Look-ups in named tables: a row name and a column name give one cell, copied from the table.

bib =
columns: zim, vis, kigolu, fugara, migos, zatepo, lufasu, dutadi, tupir, tumeb
vas: [443, 913, 394, 897, 263, 363, 818, 520, 817, 272]
rig: [508, 902, 378, 883, 226, 376, 789, 486, 804, 274]
tatog: [341, 400, 349, 311, 679, 361, 304, 322, 780, 429]
setus: [448, 902, 394, 937, 202, 399, 806, 521, 810, 316]
peg: [871, 724, 847, 849, 567, 819, 844, 853, 391, 717]
redotu: [647, 255, 736, 240, 966, 816, 334, 652, 331, 925]
vugad: [835, 688, 862, 795, 602, 800, 874, 818, 366, 805]
sumoze: [843, 691, 794, 814, 643, 815, 811, 842, 360, 749]
sidisun: [355, 349, 392, 288, 719, 379, 309, 288, 749, 438]
natedif: [351, 437, 326, 359, 561, 348, 335, 278, 803, 386]
ber: [672, 163, 797, 235, 943, 832, 358, 667, 313, 857]
zudu: [729, 206, 746, 232, 971, 718, 340, 685, 313, 900]
nopi: [630, 237, 713, 209, 952, 729, 316, 584, 333, 837]

vis of vas: 913
tupir of redotu: 331
vis of sumoze: 691
dutadi of natedif: 278
kigolu of vugad: 862
zim of ber: 672
vis of natedif: 437
dutadi of vas: 520
tumeb of ber: 857
dutadi of sidisun: 288
lufasu of vugad: 874
tumeb of natedif: 386
tumeb of redotu: 925
vis of redotu: 255
Row with the largest lufasu: vugad

Table sote
          fuvon  tovobef     tuk
baru     -7.018   -1.770  -0.753
nenovim  -6.953   -0.708  -0.124
bib      -1.363    3.347   3.397
lek      -7.344   -1.146  -0.694
mikozi   -8.539   -0.782  -0.164
tudi      2.077    4.643   4.897
kip       1.707    4.604   4.444
muv      -8.162   -1.698  -1.260
pil       2.745    4.329   4.531
nibafa   -7.601   -0.987  -1.274
robot     1.206    5.946   5.351

What is the tovobef of nibafa in sote?
-0.987
What is the tovobef of tudi in sote?
4.643
What is the tuk of tudi in sote?
4.897
What is the tuk of nenovim in sote?
-0.124
What is the tovobef of mikozi in sote?
-0.782
What is the fuvon of nenovim in sote?
-6.953
What is the tovobef of nenovim in sote?
-0.708
What is the tovobef of muv in sote?
-1.698
What is the fuvon of tudi in sote?
2.077
What is the tuk of pil in sote?
4.531
What is the tuk of kip in sote?
4.444
What is the tuk of lek in sote?
-0.694
What is the fuvon of mikozi in sote?
-8.539
What is the tovobef of kip in sote?
4.604
What is the tovobef of bib in sote?
3.347
What is the fuvon of kip in sote?
1.707
What is the tuk of mikozi in sote?
-0.164
What is the fuvon of muv in sote?
-8.162
What is the tuk of muv in sote?
-1.260
What is the tuk of robot in sote?
5.351

naninu.csv
,deder,puf,kolefi,zoteve,kilev,favamov,gukunog,sib,kefikit
kelesoz,16,67,554,925,22,688,845,635,839
boka,452,709,145,828,437,175,498,112,492
kezogis,405,768,77,856,536,110,476,119,467
tuvukan,436,671,146,807,483,140,475,110,517
mefi,433,743,99,776,511,170,471,110,478
bafutot,409,668,130,885,508,135,520,69,548

What is the favamov of boka in naninu? 175
What is the gukunog of kezogis in naninu? 476
What is the puf of kelesoz in naninu? 67
What is the kolefi of kezogis in naninu? 77
What is the kilev of bafutot in naninu? 508
What is the kilev of kezogis in naninu? 536
What is the kolefi of tuvukan in naninu? 146
What is the favamov of kelesoz in naninu? 688

vonedim =
	zuf	sos	rekug
nisez	20.260	-25.889	43.662
zako	20.451	-65.568	73.663
seso	8.163	7.952	13.278
duf	37.149	24.854	12.863
kiz	35.854	17.080	18.579
gotodo	-14.903	26.420	-10.330
misin	40.760	-27.353	53.621
mev	26.765	16.285	14.385
rudizi	15.262	93.280	-47.126
kos	2.237	70.412	-35.309

rekug of zako: 73.663
zuf of nisez: 20.260
sos of kiz: 17.080
rekug of duf: 12.863
zuf of kiz: 35.854
sos of mev: 16.285
sos of misin: -27.353
rekug of nisez: 43.662
rekug of kiz: 18.579
zuf of gotodo: -14.903
zuf of rudizi: 15.262
rekug of gotodo: -10.330
zuf of seso: 8.163
sos of seso: 7.952
zuf of zako: 20.451
Which row has the largest rekug? zako

sar =
         lolu  sosaka  sisi  gazogi  zuvenun  puludim  sefores  rer  taf
bomife    139     164   121     118      159       63      106  181  165
zozu      143     156   125     128      164       70      109  174  157
puv       139     161   128     124      161       66      114  181  161
sogubod   197      89   197     202      173      110      186  143   90
vilaze     67     128   103      65       70      162       89   92  159
rununiv   138     154   131     122      163       69      112  180  162
dudupo    123     154   117     106      153       78      101  168  158
lomuku    202      88   191     200      162      110      180  141   85
zodi      116      88   151     135       94      185      146   81  106
mokifir   126     159   123     106      152       78      103  168  163
ruvog      27     143    69      32       49      163       59   95  188
nivol     109     154   111      97      140       99       96  157  161

What is the taf of sogubod in sar?
90
What is the lolu of sogubod in sar?
197
What is the puludim of sogubod in sar?
110
What is the sefores of zozu in sar?
109
What is the sisi of puv in sar?
128
What is the puludim of dudupo in sar?
78
What is the sisi of ruvog in sar?
69
What is the sosaka of mokifir in sar?
159
What is the lolu of vilaze in sar?
67
What is the rer of puv in sar?
181
What is the sisi of lomuku in sar?
191
What is the gazogi of bomife in sar?
118
What is the sefores of sogubod in sar?
186
What is the taf of ruvog in sar?
188
What is the zuvenun of ruvog in sar?
49
What is the gazogi of nivol in sar?
97
What is the rer of mokifir in sar?
168
Which row has the largest gazogi? sogubod

Table kan
|  | kavatof | zik | mez | zivog | dofi | fumeg | dila |
|---|---|---|---|---|---|---|---|
| leri | -54.7 | -67.3 | -14.2 | -68.2 | -69.5 | 27.7 | -8.8 |
| rap | -5.6 | 5.2 | -45.4 | -2.7 | -5.9 | -85.3 | -51.5 |
| zisa | -7.3 | -0.1 | -49.8 | -2.7 | 3.3 | -74.2 | -58.1 |
| giputu | -16.8 | 3.9 | -52.4 | 1.9 | -2.3 | -82.8 | -44.5 |
| gelag | 28.7 | -77.5 | 51.5 | 33.6 | 16.4 | -9.5 | 42.9 |
| barikoz | -83.0 | -6.7 | -87.8 | -84.8 | -66.7 | -41.2 | -87.4 |
| muzela | -1.7 | -0.4 | -49.8 | -3.8 | 3.5 | -86.4 | -62.2 |
| lorofu | -6.0 | -5.2 | -52.1 | -10.5 | -3.6 | -60.5 | -58.6 |
| gerupip | 17.3 | -70.3 | 46.2 | 32.8 | 17.3 | -2.0 | 39.7 |
| fime | -67.2 | -64.7 | -10.6 | -71.5 | -76.7 | 28.8 | 7.0 |
| dib | -1.9 | -1.2 | -56.2 | -11.3 | -5.8 | -82.0 | -51.8 |

gerupip, kavatof -> 17.3
leri, dila -> -8.8
zisa, dila -> -58.1
leri, dofi -> -69.5
zisa, mez -> -49.8
gelag, kavatof -> 28.7
lorofu, zivog -> -10.5
zisa, kavatof -> -7.3
giputu, dila -> -44.5
barikoz, dofi -> -66.7
gerupip, dila -> 39.7
lorofu, zik -> -5.2
dib, dila -> -51.8
gelag, zivog -> 33.6
rap, zik -> 5.2
lorofu, mez -> -52.1
muzela, dofi -> 3.5
gelag, zik -> -77.5

